A single turn carries every row of the set below to another of its rows. Some are shown first; where does it send the rows asked next?
zuro: [ -7  20 -18   9 -17  -9  -9   3  -6  -6  15  -5  10  -1  -2]
sipi: [ 16 -10  -3  10  15 -17   1 -13  15   3 -13 -22   9  -4 -14]
segog: [  3  29   7   1  -6 -28   0 -12 -12  -7   4  -2  17 -13  12]
Rop: [ 17   7   3 -14  -1  -2  10  11   7   7  11  -1 -14  14   2]
Tegur: [ 17  -7   4   4  16 -34   3 -10   5   8  -2 -27  16  -6  -4]
zova: [ 11  -8 -16   2   8 -20  -4   2  13   1  14 -31  11   7 -11]
lolut: [ 17   8   4 -13  -1  -1  10  12   7   6  12   0 -14  12   2]
Dav: [ 20   9   7  -8  17 -25   3 -19  19 -14  -4 -19  11  -7  -1]
vunul: [  5 -18  -1  -1  15 -19   5  -1  18  20  -3 -18   7 -11  -3]
Tira: [ 13  11  -7 -14   8 -26  -3  -4  15 -14  21 -28  12   2   1]
punun: [  9  30   8  -7   1 -18   1 -19   7 -20  -2  -1  11 -12   7]
fad: [  2  28  -8 -10  -7 -19  -6  -3   3 -18  22 -11  13  -2   7]
zite: [ -9  -8  -8  13  -3  -7   1   3   4  23  -6  -1   6 -14  -3]
vesi: [ 16  16  12  -9  11 -38   3 -14   3  -6   6 -19  18 -11   9]
sevun: [ -2  14  -3  19 -12 -18  -3  -6 -18   8  -5   0  16 -11   1]
reb: [ -3  23   9 -17   1 -21   5  -6  10  -4   8   2  10 -21  17]
Kagi: [ 17   8   3 -12  -2   0  10  12   6   7  11   1 -14  13   1]
tuvak: [-14  18  -2   3 -12  -8   1   0  -2   9   1  11   8 -19  10]
rifom: [ -1  -3 -24  16  -7  -8  -8   6   1   7   9 -17   9   5 -12]
rasu: [ 16   7   3 -12  -2  -1   9  12   6   8  10  -1 -14  13   1]
lizuv: [  8   2   9 -19  17 -28   7  -5  22   2   6 -17  10 -15  10]
digo: [ 18   6   3 -12  -1  -1  10  12   7   8  11  -1 -14  13   1]
fedaf: [ -1  24  -3  13 -11  -5  -2 -13  -5  -8  -9   7   9 -12  -1]
tomek: [  6  -8  -6  22   2 -22   0  -6  -8  17  -8 -15  15  -6  -9]
Dovo: [  3  -1 -10  23  -3  -5  -3  -9   1   7 -16  -5   8  -6 -15]

zuro turns into fad
punun turns into Dav
vunul turns into zite
Now these:
Tegur turns into tomek

A single turn carries every row of the set below to another of its rows. Some are shown first; where does it send the rows asked next?
zaz: [ 12   4 -34   2  -2 -10   7   2  -8   6  -3   1   5  -5   2   4  -5   6
  19  13  -3   9   4  -4   6   2 -23  12  -6  -9  21  -7 -22  16  -1  -7
  12 -10   4  13  -1   6  -7 -22]
zagad: [ -2   0  -2 -26  -3  23 -11 -10  11   5   1  12  16   1   8 -12 -14  17
  -6 -12  19  -5  -5 -12   6  11   6   7   2  -4   0 -21 -19  28   3   3
   1 -15  12  -4   2  13   6   0]
rere: [ 20 -19  -9   2 -35 -10   7  -2  -9  -2   2  15   1  17   7   6  -3   3
   4  -7  -3   9 -10  18  -8  -2   2   9  -7  -1   8  -5  14   1   7 -19
  -7  -6  -8  10  22   3   5  -3]
mulu: [ -7 -14  -2 -10 -18   4 -16  -6  19 -13  -2  -2   9  -6   6  -7   1  10
  11  19  23  10 -19   6  -6  -8  -7  15   6  -9   4   2  -6  13  -3   1
  15 -15  -5   8  26  19  -9   0]
fute: [ -6 -13 -13  12 -13  15 -12  23   6   1  -7   9   8   3   5  -6  -8   0
  -4  13 -15  -3   7 -14  -2   1  -9  -6  17   8  -3 -11   3  11  -6   6
  -7  20 -14   3   8 -10  15  11]
Mufi: [ -6   1  -6 -13  -6   5  21 -19  -2  -1  -8  25  12   5   3 -13 -15  -3
  11 -14   0   2  -8   3  18  13  -3  -6  -3   1 -29  -1 -14  -1   5   7
   3  16   4   7  -1   4 -11  -3]
leled: [ -5  -7  -4  22   5  12 -23  -1   8  -2  13   9  -2   6   3  -7  -9 -19
  11   6  -7   0  -3  -7   1  -7  -1 -12  -9  -7  18  -9  15  12   1   7
 -12   8  -3  -3  -6 -12 -15 -18]
Vuv: [  3  -6  -2 -25  -2   0  21  -1  -8 -10  -8  11   7  24  12  -3  -2  14
  10   2  -7   4   2   7   2   7   4   1  24  24   6   7  -3   9   8   8
  -7  -7   9   5   0 -24  -5  -3]
zag: [ -4  -9   8  -3 -13  -4  -4  -5  18  -7  -3  15   1  18   6  10  14   1
  13  -3 -19   2  -5   8   2   7  -4  12  13   9   8   8  -2   5   9  15
 -12 -26   1  -5  18   3  18  12]
kebi: [  3  -5  -7  -3   4  16   4  10   1   1   1   4  -5 -13  -6  20  -4   5
  16  -6  -7  -2   1   0 -14   0   1  10  14   1 -15   3   8  14  12  -1
  20 -14   2 -14   6  36  -8  -5]
Tef: [ -1   3 -13   6  -3 -11  -3  -7   7 -12  -9   9   2  10  14   8   6   4
   4   3  24 -20  -5   1  -2  14  -5   3  -5   4   6  -5   7  21 -20  12
   6 -20  -7   8  15  23 -13  17]
geves: [ -1 -12  10   0   6   5   9  16  11  -5  -2   8   1   6  10  -1   8   8
  -6  17 -16  -2 -11  -1  15   6  -2   2   4   5   5 -14  33   3 -14  -8
   9  23   3 -14   5   3  -5 -16]
tuz: [-10   8   8   8  16   6  -4   8 -11   3  -8  17  -2  -2   7 -21   6  -2
   5  10 -10  -2   8   3  -5  -7   6  -7 -15  13  17  -7   7  31   5  -4
  -1  16  -7  -7 -15   0  10  -8]
Kek: [  2   3  21 -15  -9  -1  22  -5  -7 -10 -13   2   8 -12   4 -22 -10   3
   5  -6   6  20  -5  -8   1 -15  -3  19   0  -5 -19 -12  -6  -5  -1  25
   3   0   2 -10   6  11   3   2]
ragog: [-10  -2  -3  11 -17   8   4  10  14  -8  -1  -1   4  -1  -1   7  -7  -5
  -5   5 -12   7   2 -19  14   0  -4  -1  12   7  -4 -17  31   3   8  -3
  -1  23  -6  -3  14   4   5  -5]
resom: [ -8  -9  -5 -31   9   4 -17 -13   8 -16   7  12   3  -4  -3   4  -8  17
  -6 -13  18  -5  12 -13  12   1   8  10  -8  -4 -14 -18  -6  13  -1  14
   7  -9  12  -5  11   6  -4  11]
vatil: [-14  14 -14  15   7   9   7 -14   0  -4  -5  12   3   5   3  -9  -9   2
   0 -12  15   3 -16  -5  -8  21  -9  -3   5 -21 -12   3   0  10 -21  21
  10  -2   6   2  -1   2 -10  10]
gapul: [ -5 -13 -11  -2  -2 -19  19  -4  -4  -4  -5   1  -8 -29  10  -8   1  14
  19   0  -4   2  17  -4  11   7 -14   3 -19  -9   9  -4 -22   1  -3  -9
  16   9  10  20   3   8 -11   2]
vip: [  5 -23   1   2   1  14  -1  13  -2   8 -10  17   5   2  29  -9   6   6
  -7  25 -13 -12  -8   1  -6   0 -13   9  10   7   2 -10  11   5 -15  -1
   8  20  -4  -3   8  -6  11   6]
nipe: [-11  -6  13   6   4   0  31  -3  13 -10   2   7  -3   5  20 -17  -9   8
 -16  -9 -10   9 -12  10   0   7  11  -3  20  -2  10  10  -5  -5  14  12
   9  -3  10   9  11  -4  -4   6]
Bavop: [ -3   4  -5 -17  -5  -6  -3  10   2 -27  -8  -8  17   2  -9 -16  -9   7
  -2  10  14  -3 -15 -11  -7  -8   5  -5  11 -28  -4   0  -7  17 -14  29
   7  -1   4  -7   4   2  -8  -8]
temes: [  6   0  -7 -15  13  12   2 -15  18  -8   5  11  -3  -5  -7  -4   1  13
 -20  -5  11  -1 -10 -14  -2   1   4  11 -11  -3 -10 -30 -10   7  -5   8
  -3 -21  11  -2   1  14 -11  -5]
Ruba: [ -4 -11  -5  -2 -24 -10  25  -7 -21   3  -4   2   8  10   8 -10   4   6
  -6 -15  -3  10  -9   5 -23  -4   1  -6  -3 -14   6  -4  20   4   1   6
   3  10  17   8   7  -2   9  16]
lamon: [  0  -1   0  16   3  -2 -28  -1   3   5  -3  18  -4 -11  18  -6  -8  -4
  19   7   2  -5  12   6  -8  -6  -1   4 -10  11   9  -9  20  13  17   5
 -10  17  -2  12   1  -3   0  -1]
Rul: [ 20   0 -12  -4  -9 -13  -9  -4 -10 -16  -2  -5   0  -5   7   2   4  -5
   4   7 -18  12   8  -9  -6 -24  14 -12  -1  13  20  -5 -15  16   0  -9
 -22  -8  11   3  -4   0  -8  -7]
gapu: [  4   0   1   6  -5   0  16  -9  20 -22  -5   1   1  18  -2   2   7   3
  -8   9  -4  -7  -6   1   2  17  23   3   4 -17   4   6  12  15   1  13
  -7  -8  -5  13  17 -24   1  12]
femiz: [ 24  -6   2  12  12 -22   7  -2  18  -4   4   7  11  -1   2  -7  -1  17
   3   6 -12 -13  11   5  13 -20  15   4  -5 -25  -9  14  -6   9   4  -8
  14  -6   7   6  12  -5 -12  -9]
divut: [ -7  -6  13   1   0   5   1 -22  -4  -8   3  12  -4 -14  10 -12   3 -26
   2   5  -9 -16  -3  -5  -4 -12   2 -14  -6   1  17  -5  17   8   7  -1
  -1  27  -6  -7  -5   2  -5  -5]
mopo: [ -4  -8   5   3  -8  -6   1 -14 -11   0  -4  -3  -2  -5   3  -2   6  19
  30 -15  -3   0  22 -27  -8  -4  -2  -3  28  -5   9   9 -12  17  -9  -8
   2 -13   5 -12  -1  -9  -8   3]
Lave: [ 16   1  -9  -3 -13 -22  -3  -8   0  -9  -7   5  11 -17   9  10 -13  -9
  21  -8 -10 -12   8  -8  10   6 -25   9  -2 -33  20   3  -7  10 -13   4
   7   1   6   3   6  13   0  -1]
Nagud: [  6  16   9   7 -13  -3 -16 -20  -4  -8  -9 -10   1 -16  15   4   8   2
   8  -4 -14  13   0   0  -6  -7  12   2  -1 -13  27   3  10  19  -2 -11
 -14 -12  13  -9   6  12   9   1]
biga: [ 21 -12   5  17  -3  -6  21  -3  -2  10   1  -5   7  -1  30 -15 -13  11
   1  -1   3 -13  10 -14  -3 -21   2   0  12  -5  12   0 -13   9  -1  -2
   3 -26   3  -1   4  -4 -17  -6]
Palat: [  2  -2  -1   6  -7  -3  28  -1  -4   4 -10  -7   6 -11   4  -3  -6  -4
  11  -3  -3   3   8 -16  16   7 -12   7 -31 -34  14  -8 -12  22 -14   1
   8  -2   7  -3  -4  -8  -4   1]
lepo: [ -3  -2   7   3  -1   2 -12  -6  -7  -2 -13  -6  -2 -13  11  -4  -2  17
   6   1  -9   5  -4  12  -5   5  28  -2 -18 -33  13   3   0  18   0  -7
  -7  10  21  -7   1 -21  -4  -7]
doke: [  5 -14 -13 -10  -4  23   9   6 -14   5   3 -15  -1  -6  -2  -5  -4  13
  16   1  -1 -10  18 -13   2   8  26  -9  13   6  -9  -8  -5  16  -4   3
  15  -2 -13   4  -1  14 -21   5]
Fimu: [  1 -24  -4   1   0  -6  -5  -4  -8  -1  -1   3  -7 -14  20  -2 -10  -1
  -2   3 -14  14  -3   8  -8 -25  14  -4 -14  -7   3   0 -26   2  17   0
  -4   8  21   0   6 -12  -9  -5]
gogo: [  3 -18  -4   7 -21 -16   2  16  -4 -19   7  11   4  25   4  -2   2   2
  -6 -14  -5   5 -10   5 -10   4   5 -15  -2 -19  20   5  11  20 -20  -7
   1  -5   6   5   9   1   2   6]
Sabud: [ 33  -4   1  -7   6  11   4  13   9  -8   1  11   8  -2   6   7   3  -2
  17   8  -6 -12   0  -8  -6  10   9   4  -2 -21 -31   3  12  28 -10   4
   9  -6  13  -1  -5   6  -9  -8]
numo: [  1  -6  -5 -12  -2  -4   9   0   4  -5  -3  21  11  22   8  -2  -1  -2
  11   0   5  -1   0   8  32   0  -2   2 -18  23  -7  -6 -17  17  -2  -4
   8 -15 -10   1   8  23  -8  -2]
Pek: [ -2  -1   2   9  -3  -7   8 -20  13  16  -9   2   7   0 -19   8  14  17
  26  -1 -14   1   1 -10  -3  -7   5  11   3 -23  -9   5  -6  20  18 -13
   7  -5  11  -7   8  -3   2  -5]
noles: [ 14   6   0 -27  11  15  -9 -23  10 -21   9  22   5 -14  11 -16  -7  14
 -13  -9  15   1   1  -7   5   7   4   7   9  -4  -9  -9 -10  11 -16  -9
   7  -9   5   7   1  11  -3   3]
lopu: [  1  -9 -11  -3 -14 -10   9  12 -20  -3   1  14   1  18  -9 -17   5  21
   5 -18 -23  22   4  17  -2   3   7  -7  -7   0  -1  -1   4  -7  -6  -4
  -6   3   3   5   0  -4   8  -4]
boso: [ 17 -22  10   7  -3  23   8  -1   5  13  14  -3   7  -5  29 -17  -1  -8
  11   0  -8  -2   3 -12   4   1  13   0   1 -15 -22  -6  -5  13  -5  13
  17 -10   5   7   3  23  -3  12]
mes: [  8  -7  14 -18  -9   3   3  11   9 -14 -15   4   5  -1  -7 -23   5  25
  25   9   9  21  -2   0  11   3   8  13  -7  10  -8 -11 -13  11 -17  -6
  -8  -9  -8   5   2   4 -16  -5]

Bavop turns into Kek
Lave turns into Palat
mopo turns into Pek
Now these:
Rul turns into Nagud
vatil turns into Mufi
Sabud turns into boso
gogo turns into Ruba
divut turns into tuz
vip turns into fute
zag turns into gapu
noles turns into zagad

